In the data rows, 128 means zero.
A row's group is the hidden flat surface it lies on (a line, a plane or more), and each surface passes through zero. Groups are numbered from 0 in the order they first appear among the rows asked about.
Here is the table:
[148 146 134 153 150 176  71  65 150 130 131 112 215 176 183 136 140 150
  76 117 145 113  85 151]
[107  95 136 108 115  71 182 177 104  80 129 144  60  34  72 146 106  76
 153 111 152 144 119 116]
[142 137 135 133 155 125 109  82 134 109 105 126 212 154 166 132 141 141
  86 111 162 117 101 144]
[106 140 133 155 196 171 157  21 144 141 142 125 170 216 149 121 151 131
 103 137 122 135  49 159]
[147 128 127 122 146 132 115  95 138 114 114 121 114 145 122 139 121  70
 119 131 132 136  85 157]
[ 48 146 135 134 127 203 161 122 152 181 171 131 164 138 145  86 124 236
 124 134 123 153 120 104]
[201 128 125 127 141  66 100 140  97  63  75 124 125  90 103 157 104  16
 116 121 147 119 144 138]
[138 126 148 139 160 100 127 100 134  67 129 132 143 117 106 153 141  90
 114  99 165 134  82 143]
[ 68 132 127 130 129 204 148  81 138 171 167 109 158 195 172  83 151 177
 134 137 124 127  81 119]
[130 130 140 131 190 116 127  83 116  80 116 134 180 136 142 171 148  84
  77  84 166 117  76 160]
[ 87 100  99 114  48 163 121 184 151 246 147 153  67 152 123  97 100 200
 189 188  63 137 214 106]
[128 113 126 136 163  89 146 122 120  66 136 133  87  65 104 153 128  60
 101  97 153 160  96 140]
[126 158  94 147 122 197  83 112 164 224 134 127 186 224 186  96 149 198
 108 161  90 108 164 151]
[140 138 124 133  83 184  86 120 152 206 142 122 154 230 177  81 122 214
 155 183  64 116 183 133]
[148 122 110 126 170  96 128 124 133 111 118 117 120 132 123 122 135  87
 111 125 147 111 106 154]
[139 125  97 141 102 169 109 136 139 225 137 126 121 165 142 101 113 203
 144 181  76 143 177 110]
[ 82 147 114 133 154 185 147  42 156 162 167 134 152 196 132  90 153 175
 123 131 135 129  54 153]
[ 88 116  77 145  54 154 144 199 140 217 145 109  52 133  97 102  87 199
 178 201  63 126 226 101]
[117 128 166  78  34 110 130 236  98 175 139 130  85  52 121 119 101 153
 189 123 123 137 254  85]
[110 108  92 140  54 172 141 181 129 222 127 129  63 145 127 107  97 202
 191 193  72 128 208 111]
[ 78 138 120 136 188 176 162  24 166 175 164 130 168 207 153 110 162 180
 109 127 135 127  23 143]
[146 124 139 115 179 107 131  75 110  61 115 125 179 124 142 158 144  81
  77  75 166 139  75 161]
[ 99 116 128  95 136  91 155 148 144 105 127 130  55 102  82 136 120 123
 154 129 129 133 139 111]
[113 114 145 125 133  88 155 159 114  78 123 144  98  77  99 138 114  85
 144 121 140 129 128 116]
[219 132 104 123 142  36  86 151 103  57  65 139  88  90 112 174 117   8
  98 135 141 111 164 141]
Rows drawn again from the table, each followed by its group:
[110 108  92 140  54 172 141 181 129 222 127 129  63 145 127 107  97 202
 191 193  72 128 208 111] 0
[140 138 124 133  83 184  86 120 152 206 142 122 154 230 177  81 122 214
 155 183  64 116 183 133] 0
[148 122 110 126 170  96 128 124 133 111 118 117 120 132 123 122 135  87
 111 125 147 111 106 154] 1
[128 113 126 136 163  89 146 122 120  66 136 133  87  65 104 153 128  60
 101  97 153 160  96 140] 0
[126 158  94 147 122 197  83 112 164 224 134 127 186 224 186  96 149 198
 108 161  90 108 164 151] 0
[148 146 134 153 150 176  71  65 150 130 131 112 215 176 183 136 140 150
  76 117 145 113  85 151] 0
[ 78 138 120 136 188 176 162  24 166 175 164 130 168 207 153 110 162 180
 109 127 135 127  23 143] 1
[107  95 136 108 115  71 182 177 104  80 129 144  60  34  72 146 106  76
 153 111 152 144 119 116] 0
[138 126 148 139 160 100 127 100 134  67 129 132 143 117 106 153 141  90
 114  99 165 134  82 143] 0
[147 128 127 122 146 132 115  95 138 114 114 121 114 145 122 139 121  70
 119 131 132 136  85 157] 1
[ 99 116 128  95 136  91 155 148 144 105 127 130  55 102  82 136 120 123
 154 129 129 133 139 111] 0
[139 125  97 141 102 169 109 136 139 225 137 126 121 165 142 101 113 203
 144 181  76 143 177 110] 0
[ 82 147 114 133 154 185 147  42 156 162 167 134 152 196 132  90 153 175
 123 131 135 129  54 153] 1
[219 132 104 123 142  36  86 151 103  57  65 139  88  90 112 174 117   8
  98 135 141 111 164 141] 1
[ 48 146 135 134 127 203 161 122 152 181 171 131 164 138 145  86 124 236
 124 134 123 153 120 104] 1
[ 87 100  99 114  48 163 121 184 151 246 147 153  67 152 123  97 100 200
 189 188  63 137 214 106] 0
[117 128 166  78  34 110 130 236  98 175 139 130  85  52 121 119 101 153
 189 123 123 137 254  85] 1
[ 68 132 127 130 129 204 148  81 138 171 167 109 158 195 172  83 151 177
 134 137 124 127  81 119] 1
[130 130 140 131 190 116 127  83 116  80 116 134 180 136 142 171 148  84
  77  84 166 117  76 160] 0
[146 124 139 115 179 107 131  75 110  61 115 125 179 124 142 158 144  81
  77  75 166 139  75 161] 0
[ 88 116  77 145  54 154 144 199 140 217 145 109  52 133  97 102  87 199
 178 201  63 126 226 101] 0
[201 128 125 127 141  66 100 140  97  63  75 124 125  90 103 157 104  16
 116 121 147 119 144 138] 1
[142 137 135 133 155 125 109  82 134 109 105 126 212 154 166 132 141 141
  86 111 162 117 101 144] 0
[113 114 145 125 133  88 155 159 114  78 123 144  98  77  99 138 114  85
 144 121 140 129 128 116] 0
[106 140 133 155 196 171 157  21 144 141 142 125 170 216 149 121 151 131
 103 137 122 135  49 159] 1
How many dimensions does each group's flat surface have? From group 0 on:
2 2
